In the data rows, the value 128 means zero.
Each row has a hidden score. How much does it go up from the first row of each pair to the second? 10 means little or no change, 20 a big rise and 0 a big fall. The score is a weighted sum of the row's numbers plus the product of two more (or one squared), each taken from its middle value.
tensor([134, 165, 125, 113, 110, 154, 140, 141, 112, 114])
tensor([117, 128, 131, 133, 121, 134, 139, 123, 105, 106]) >> 9
tensor([147, 153, 120, 125, 98, 123, 124, 110, 148, 152])
tensor([171, 176, 209, 151, 120, 122, 96, 108, 162, 118]) >> 15
tensor([155, 152, 96, 105, 67, 111, 179, 111, 114, 159])
tensor([99, 129, 98, 142, 112, 132, 109, 92, 117, 125]) >> 9
tensor([158, 145, 126, 109, 82, 117, 197, 131, 102, 143])
tensor([131, 136, 155, 146, 94, 116, 155, 103, 89, 106]) >> 9
tensor([134, 147, 137, 137, 134, 127, 86, 113, 168, 142])
tensor([132, 147, 145, 142, 89, 130, 162, 108, 89, 98]) >> 11
tensor([123, 123, 118, 134, 117, 111, 123, 103, 134, 142])
tensor([142, 125, 111, 124, 130, 101, 108, 115, 171, 172]) >> 10
tensor([115, 84, 163, 158, 180, 113, 105, 132, 132, 110])
tensor([161, 100, 180, 136, 139, 83, 157, 133, 131, 140]) >> 15
tensor([127, 136, 118, 123, 132, 130, 105, 127, 150, 140])
tensor([103, 152, 77, 118, 122, 160, 92, 123, 145, 134]) >> 6
tensor([115, 121, 144, 137, 132, 140, 137, 134, 97, 92])
tensor([149, 120, 122, 121, 116, 95, 146, 120, 143, 170]) >> 11
tensor([114, 175, 82, 106, 86, 178, 148, 136, 92, 103])
tensor([119, 107, 99, 113, 169, 133, 99, 147, 158, 147]) >> 9
tensor([114, 178, 29, 76, 145, 196, 51, 151, 199, 167])
tensor([91, 168, 120, 99, 160, 242, 132, 204, 75, 29]) >> 13
tensor([114, 121, 105, 142, 105, 102, 118, 96, 134, 150])
tensor([131, 129, 182, 164, 131, 123, 106, 107, 124, 97]) >> 14
tensor([112, 118, 111, 138, 119, 111, 119, 106, 126, 140])
tensor([122, 55, 136, 115, 187, 116, 159, 174, 110, 126]) >> 9
tensor([119, 117, 142, 134, 150, 134, 108, 134, 131, 118])
tensor([115, 158, 88, 113, 110, 160, 117, 126, 124, 118]) >> 6
tensor([89, 133, 26, 79, 104, 171, 169, 150, 86, 124])
tensor([116, 140, 109, 122, 99, 144, 158, 123, 87, 107]) >> 16
tensor([150, 136, 141, 97, 145, 149, 153, 170, 129, 121])
tensor([139, 122, 168, 135, 140, 128, 142, 141, 113, 107]) >> 10
tensor([126, 150, 133, 122, 121, 157, 141, 140, 111, 105])
tensor([116, 153, 101, 118, 99, 152, 144, 122, 106, 116]) >> 9
tensor([118, 101, 137, 136, 160, 120, 116, 139, 130, 128])
tensor([136, 162, 124, 103, 122, 171, 147, 157, 109, 102]) >> 10
tensor([126, 126, 142, 145, 100, 108, 152, 103, 104, 122])
tensor([148, 162, 170, 139, 128, 140, 108, 129, 139, 108]) >> 8
tensor([145, 171, 122, 98, 118, 158, 136, 152, 135, 129])
tensor([80, 69, 59, 94, 222, 155, 64, 179, 183, 157]) >> 2
tensor([149, 97, 155, 118, 171, 114, 133, 160, 147, 144])
tensor([157, 150, 135, 129, 95, 106, 134, 108, 150, 159]) >> 11
tensor([116, 142, 148, 120, 187, 181, 70, 169, 157, 94])
tensor([83, 128, 104, 126, 121, 162, 139, 132, 71, 76]) >> 12
tensor([120, 140, 167, 164, 140, 134, 71, 104, 152, 103])
tensor([130, 130, 108, 136, 111, 106, 108, 101, 154, 160]) >> 6
tensor([156, 70, 138, 107, 179, 85, 151, 163, 158, 176])
tensor([135, 102, 164, 146, 151, 99, 120, 120, 143, 133]) >> 11
tensor([149, 132, 123, 109, 93, 116, 187, 130, 95, 132])
tensor([102, 127, 134, 133, 173, 160, 88, 152, 131, 93]) >> 5
tensor([145, 102, 167, 119, 112, 116, 231, 158, 45, 95])
tensor([163, 77, 144, 124, 115, 66, 191, 130, 123, 175]) >> 8
tensor([135, 134, 138, 132, 129, 125, 129, 126, 127, 122])
tensor([77, 96, 58, 138, 146, 114, 69, 93, 165, 164]) >> 6
tensor([121, 134, 120, 147, 110, 114, 102, 93, 145, 142])
tensor([140, 102, 163, 148, 154, 99, 104, 120, 159, 143]) >> 12
tensor([137, 158, 187, 175, 48, 105, 176, 71, 57, 82])
tensor([136, 103, 134, 121, 167, 119, 112, 149, 151, 139]) >> 3
tensor([155, 157, 98, 102, 54, 107, 197, 108, 102, 163])
tensor([122, 151, 128, 134, 109, 137, 108, 109, 132, 121]) >> 8
tensor([141, 145, 82, 118, 112, 110, 86, 97, 193, 200])
tensor([117, 107, 133, 165, 125, 87, 96, 79, 145, 151]) >> 16
tensor([143, 138, 118, 117, 147, 128, 78, 131, 194, 172])
tensor([130, 161, 107, 124, 92, 137, 134, 116, 117, 129]) >> 12
tensor([108, 81, 140, 168, 115, 68, 146, 83, 101, 131])
tensor([194, 172, 199, 129, 104, 120, 141, 131, 145, 128]) >> 10
tensor([131, 145, 127, 131, 109, 126, 131, 111, 116, 126])
tensor([121, 119, 136, 136, 132, 120, 127, 121, 122, 123]) >> 10
tensor([105, 132, 123, 131, 126, 148, 124, 129, 116, 107])
tensor([111, 109, 112, 124, 160, 143, 110, 150, 143, 129]) >> 8
tensor([100, 137, 60, 100, 132, 166, 118, 144, 132, 133])
tensor([115, 178, 123, 109, 133, 199, 107, 160, 121, 83]) >> 13
tensor([162, 118, 164, 98, 172, 138, 162, 191, 130, 132])
tensor([169, 162, 95, 100, 57, 112, 205, 123, 108, 164]) >> 15
tensor([123, 113, 153, 142, 127, 121, 153, 120, 92, 101])
tensor([98, 118, 106, 164, 97, 94, 103, 68, 133, 143]) >> 9
tensor([147, 134, 64, 102, 68, 94, 169, 96, 130, 189])
tensor([117, 160, 103, 108, 100, 164, 146, 136, 102, 107]) >> 11
tensor([106, 102, 120, 133, 179, 137, 76, 134, 161, 124])
tensor([121, 132, 96, 119, 126, 121, 97, 114, 164, 155]) >> 8
tensor([96, 114, 118, 132, 158, 143, 97, 130, 132, 110])
tensor([139, 172, 175, 161, 121, 138, 75, 97, 152, 106]) >> 13
tensor([166, 87, 156, 143, 89, 40, 203, 95, 106, 172])
tensor([98, 115, 160, 149, 208, 168, 42, 152, 169, 92]) >> 2
tensor([167, 151, 201, 168, 80, 91, 153, 88, 111, 116])
tensor([134, 132, 115, 117, 83, 125, 184, 121, 83, 119]) >> 5
tensor([83, 121, 133, 184, 84, 115, 126, 65, 64, 79])
tensor([118, 114, 111, 145, 126, 103, 95, 101, 159, 159]) >> 3
tensor([137, 94, 171, 145, 156, 99, 129, 125, 133, 121])
tensor([150, 143, 153, 137, 117, 116, 136, 121, 132, 130]) >> 8
tensor([111, 114, 113, 166, 75, 70, 130, 54, 117, 154])
tensor([135, 154, 87, 106, 87, 134, 154, 117, 120, 146]) >> 6
tensor([155, 137, 119, 118, 66, 105, 203, 119, 85, 144])
tensor([129, 122, 121, 143, 116, 92, 113, 92, 150, 162]) >> 6
tensor([139, 109, 123, 103, 159, 135, 145, 167, 137, 143])
tensor([129, 127, 179, 129, 158, 166, 142, 170, 95, 68]) >> 10
tensor([119, 96, 28, 60, 147, 143, 167, 180, 131, 181])
tensor([174, 126, 107, 92, 144, 109, 126, 149, 189, 202]) >> 11
tensor([133, 87, 155, 139, 170, 104, 123, 137, 144, 138])
tensor([131, 190, 133, 139, 86, 152, 95, 92, 136, 112]) >> 10
tensor([131, 122, 128, 133, 121, 111, 137, 117, 124, 139])
tensor([105, 133, 118, 132, 148, 150, 87, 124, 145, 119]) >> 8
tensor([120, 121, 136, 135, 150, 129, 113, 133, 130, 123])
tensor([135, 125, 119, 129, 117, 107, 123, 116, 141, 151]) >> 12
tensor([92, 82, 180, 169, 189, 122, 86, 133, 124, 83])
tensor([145, 82, 129, 158, 95, 27, 145, 62, 142, 194]) >> 10
tensor([137, 170, 117, 118, 105, 153, 123, 128, 133, 126])
tensor([101, 119, 90, 166, 94, 89, 94, 57, 145, 160]) >> 11
tensor([138, 110, 145, 128, 142, 115, 129, 131, 133, 134])
tensor([139, 150, 129, 113, 126, 149, 126, 147, 135, 124]) >> 9
tensor([116, 107, 105, 126, 153, 118, 92, 128, 161, 152])
tensor([125, 99, 175, 159, 168, 115, 99, 126, 142, 114]) >> 13
tensor([139, 103, 166, 129, 184, 131, 96, 159, 159, 124])
tensor([133, 130, 66, 91, 111, 135, 145, 140, 136, 166]) >> 8
tensor([154, 123, 124, 131, 120, 85, 120, 106, 172, 182])
tensor([119, 148, 108, 112, 110, 156, 143, 138, 107, 110]) >> 8
tensor([103, 95, 174, 145, 181, 147, 121, 162, 102, 70])
tensor([134, 68, 147, 126, 113, 78, 225, 138, 62, 126]) >> 15
tensor([94, 118, 144, 165, 127, 128, 110, 102, 108, 96])
tensor([180, 200, 77, 80, 50, 130, 169, 120, 152, 188]) >> 12
tensor([130, 144, 138, 148, 111, 123, 111, 101, 135, 127])
tensor([89, 95, 103, 149, 154, 127, 91, 118, 135, 123]) >> 8
tensor([116, 106, 149, 144, 171, 126, 94, 138, 146, 119])
tensor([151, 145, 109, 120, 110, 113, 118, 114, 167, 174]) >> 10
tensor([77, 170, 103, 129, 127, 205, 96, 137, 93, 61])
tensor([113, 137, 122, 129, 131, 152, 116, 132, 118, 99]) >> 12
tensor([143, 152, 110, 114, 100, 137, 133, 124, 133, 143])
tensor([120, 140, 48, 80, 129, 158, 131, 154, 145, 164]) >> 8
tensor([101, 144, 121, 119, 148, 181, 104, 150, 116, 86])
tensor([133, 86, 110, 98, 177, 128, 134, 173, 147, 160]) >> 10
tensor([116, 105, 178, 138, 182, 148, 105, 153, 126, 87])
tensor([119, 98, 149, 167, 115, 77, 126, 79, 118, 136]) >> 13
tensor([163, 124, 126, 110, 87, 103, 213, 138, 90, 142])
tensor([150, 168, 133, 115, 66, 136, 185, 117, 85, 118]) >> 6
tensor([171, 224, 28, 65, 28, 149, 157, 110, 156, 202])
tensor([141, 92, 173, 133, 154, 107, 158, 145, 113, 120]) >> 11
tensor([141, 135, 133, 129, 128, 117, 120, 120, 149, 144])
tensor([178, 115, 106, 121, 85, 48, 167, 92, 168, 224]) >> 13
tensor([111, 142, 125, 130, 128, 153, 123, 134, 111, 98])
tensor([111, 143, 132, 130, 136, 160, 108, 128, 126, 102]) >> 10
tensor([159, 109, 204, 146, 174, 104, 99, 138, 168, 135])
tensor([144, 127, 117, 129, 93, 94, 157, 106, 124, 158]) >> 9
tensor([153, 107, 117, 108, 127, 100, 168, 142, 131, 166])
tensor([125, 130, 139, 128, 131, 141, 130, 134, 114, 109]) >> 8
tensor([96, 100, 110, 146, 131, 109, 118, 106, 115, 125])
tensor([136, 140, 126, 115, 109, 134, 142, 133, 127, 133]) >> 9
tensor([101, 112, 73, 122, 125, 115, 122, 108, 133, 160])
tensor([131, 70, 176, 149, 162, 89, 149, 139, 113, 117]) >> 16
tensor([172, 182, 102, 111, 54, 114, 149, 100, 152, 181])
tensor([200, 190, 172, 123, 132, 131, 66, 124, 223, 173]) >> 7
tensor([124, 91, 103, 105, 134, 122, 187, 157, 93, 131])
tensor([179, 126, 142, 96, 133, 114, 169, 169, 143, 161]) >> 15
tensor([117, 157, 101, 130, 107, 141, 111, 113, 133, 130])
tensor([116, 138, 142, 131, 141, 157, 113, 144, 118, 92]) >> 11
tensor([138, 164, 101, 107, 80, 142, 151, 119, 116, 138])
tensor([119, 108, 161, 150, 164, 118, 95, 120, 138, 113]) >> 14
tensor([124, 155, 84, 114, 109, 137, 109, 118, 150, 150])
tensor([119, 151, 94, 116, 93, 145, 141, 118, 114, 126]) >> 9
tensor([111, 74, 97, 117, 146, 107, 152, 141, 118, 151])
tensor([139, 136, 123, 134, 124, 108, 101, 108, 167, 158]) >> 11
tensor([122, 147, 114, 113, 101, 145, 167, 142, 87, 109])
tensor([166, 158, 124, 110, 100, 121, 144, 127, 142, 160]) >> 10
